First come named turns, each shown by rows before and after it. For each pair of rows after them, which turns, in which order, take the first row to the second? The first pair is done for you.
turn Q_288:
[ -1.9  14.0  -0.1 -10.6  13.1  -7.4   0.9  27.6  12.4]  ->  [ -9.3  14.4  -4.9  -9.0   5.2 -13.1  -4.8  25.3  11.0]
[24.9  3.7  2.1 18.4 16.8  0.4  0.7 -0.4 -2.8]  ->  [  7.2   5.5  -9.3  27.8   4.3  -8.8 -13.6  -0.6  -2.2]
[ 0.9  0.7 24.8  1.0  9.3  9.4  8.3  8.2 -6.0]  ->  [-7.2  0.9 16.2 16.4  7.6  9.3 -3.1 15.5  1.8]
turn Q_474:
[-25.2  17.3   9.7 -23.6  -2.8   2.2   5.5 -17.1 -13.7]  ->  [ -2.7   7.9   2.2  18.1   4.6  34.4 -20.5   5.0   9.2]
[ -4.0  -2.6   8.7 -16.9   3.4  -8.3  14.3 -18.7  -3.9]  ->  [ 12.4 -10.4   2.9  13.4   8.7  16.1  -5.2   1.6  14.2]
[-17.8  16.0  -7.6 -27.8  10.3 -26.6  -6.1  29.7   2.6]  ->  [-23.7  22.5   0.8 -11.7  30.3   8.4  -0.3 -18.4  25.2]
[-22.6  12.6   1.8   0.9   2.2   9.3 -16.9 -31.0  16.6]  ->  [ -4.7   1.9  -9.4   8.8 -10.8  -2.7 -36.5  22.8  11.1]
turn Q_974:
[ -6.8  15.5   5.4  -6.8 -15.2  21.1 -27.4   3.5   6.6]  ->  [ -6.6  13.7  -2.0  -4.7  -2.8  -6.2 -14.5  36.5   3.0]
[-27.8  10.4  -5.4 -20.0 -12.5 -42.7  16.4 -13.7 -18.3]  ->  [-27.2   4.4  -9.2  -5.1  -2.6 -41.5  24.6 -27.3 -13.4]
[-11.2  -6.2   9.9 -23.8   6.7  10.9   4.1  -2.4   1.8]  ->  [-11.5  -8.5   7.0 -23.7  11.4   0.4   8.4   8.3   2.1]
Pairs:
Between the rows of a pair lie two turns.
[-11.6  12.7   8.7 -20.9   5.2 -25.3  33.2 -25.9 -13.2]  ->  [ 10.8  -0.3  -5.2  -8.0  -9.4 -35.9   8.3  39.0 -18.1]	Q_474 then Q_474
[  1.0  -7.7  -8.1  23.1  -6.6   2.9   5.5 -38.6   4.8]  ->  [  9.7  -9.4  -0.9  18.5   0.0   6.5  13.7 -38.6   4.1]	Q_288 then Q_288
[  8.5 -11.1  -5.8  -6.4 -11.9 -29.2   7.3  14.9 -21.5]  ->  [ 10.6 -15.7  -2.4  10.2 -13.4  -1.5   5.2 -34.4 -12.2]	Q_974 then Q_974
[ 26.5 -10.3  16.0 -10.7   8.8  30.0  -1.8  40.8   8.1]  ->  [  5.6  -8.3  16.7 -35.6  14.2 -12.0  35.8  18.1 -13.5]	Q_974 then Q_474
[-18.3  18.1   9.3 -30.8  -3.9  -4.8  -1.2  -0.6 -11.8]  ->  [-14.9   4.1  -3.2   5.7  24.7 -14.0  23.9 -16.0  -1.1]	Q_974 then Q_974
[  7.9  -2.5  15.1 -10.1 -12.3   5.8  -0.1  -6.8  -7.5]  ->  [ 10.8  -5.5  12.9  -7.5 -14.5   4.7  -3.2   2.3  -6.6]	Q_474 then Q_474
[ -9.4   3.2  -0.9 -13.5  -7.2  -4.6   6.4  -6.9  -4.3]  ->  [-2.7  0.7 -2.7 10.1  4.7 12.1  3.1 -6.7 11.9]	Q_974 then Q_474
[  8.6 -15.0 -11.3  19.3  20.4 -31.2  10.7  19.4   1.4]  ->  [ -1.4  -7.7  -4.8  14.5  31.9 -25.5  24.6  -9.7   7.1]	Q_474 then Q_288
[-5.4 16.7 12.2 13.1 21.7  8.3 17.5  6.0  3.8]  ->  [-17.9  17.0   0.3  14.0   6.0 -13.0   4.4  20.4  -3.4]	Q_288 then Q_474
[ -7.2   9.4   4.5 -22.5  -5.0   8.5   0.8 -24.1  -1.3]  ->  [ -7.0   4.8  -6.2 -12.9  11.9 -22.2  19.0   7.0  -2.4]	Q_974 then Q_974
[ -8.9  -2.9  -8.3 -11.9   1.7   3.7   3.3 -15.7 -10.8]  ->  [  3.2  -3.5  -1.1 -16.7  12.6  10.2   9.1   0.5  -9.1]	Q_974 then Q_288
[ 12.7 -17.1   5.1   5.7  -5.2 -18.8   3.0   6.5  -3.3]  ->  [ 12.9 -18.3   5.7   8.3  -6.4 -14.2   4.0  -8.4  -3.5]	Q_974 then Q_474
[ -5.0   5.0  16.8 -10.3  -3.9   7.8   9.2 -19.9 -12.9]  ->  [ 14.6  -2.9  12.8  -1.4   1.1   6.0   2.9  25.0 -11.1]	Q_288 then Q_474
[ -0.9   4.5   6.3 -40.7 -16.1 -12.9  -9.2  11.8  -7.9]  ->  [  5.4  -8.5  -7.6  -8.4  17.7 -32.1  18.5  24.7   2.5]	Q_974 then Q_288
[-12.2  -5.1  -4.6   7.2 -14.0  -6.7   3.3 -33.2  -7.1]  ->  [  2.8  -9.1  -7.3  15.4 -24.4   7.3 -23.1   2.1  -1.8]	Q_474 then Q_974
[-23.0  15.4  -7.7   6.9  14.7  16.8  -9.3  -7.5  29.5]  ->  [-23.9  17.2   3.7 -24.0   7.8   8.4   7.7 -27.5  10.8]	Q_288 then Q_288
[-9.6 -1.1 -4.4  1.6  4.7 -1.3  9.4  9.8  3.2]  ->  [-11.4  -0.8  -3.7  -4.0   2.0  -3.4  12.0   5.3  -0.8]	Q_288 then Q_288
[ 5.9 23.4 -9.4  7.5  4.7  4.1  1.7 17.0 -5.3]  ->  [-1.3 24.3 -6.5  1.4  8.5 -2.4 15.4 -3.3 -8.2]	Q_474 then Q_974
[ -3.6  11.8 -11.9  10.2  20.5 -19.1  13.3  23.8   3.0]  ->  [-14.6  15.3  -9.0   9.1  24.7 -15.1  20.2   0.7   7.9]	Q_474 then Q_288
[ 12.6 -18.8 -23.9  32.6 -12.2  -0.8 -20.4  17.1   4.5]  ->  [-12.4  -9.9 -15.8  -5.9 -13.9 -33.3  14.1 -24.9 -18.6]	Q_474 then Q_974
[-13.4   7.9 -11.0   3.9  26.0 -12.6  -5.5   2.3   6.7]  ->  [-16.7   7.3  -8.5  -0.4  18.6  -9.4  -5.6 -20.1   1.8]	Q_288 then Q_974
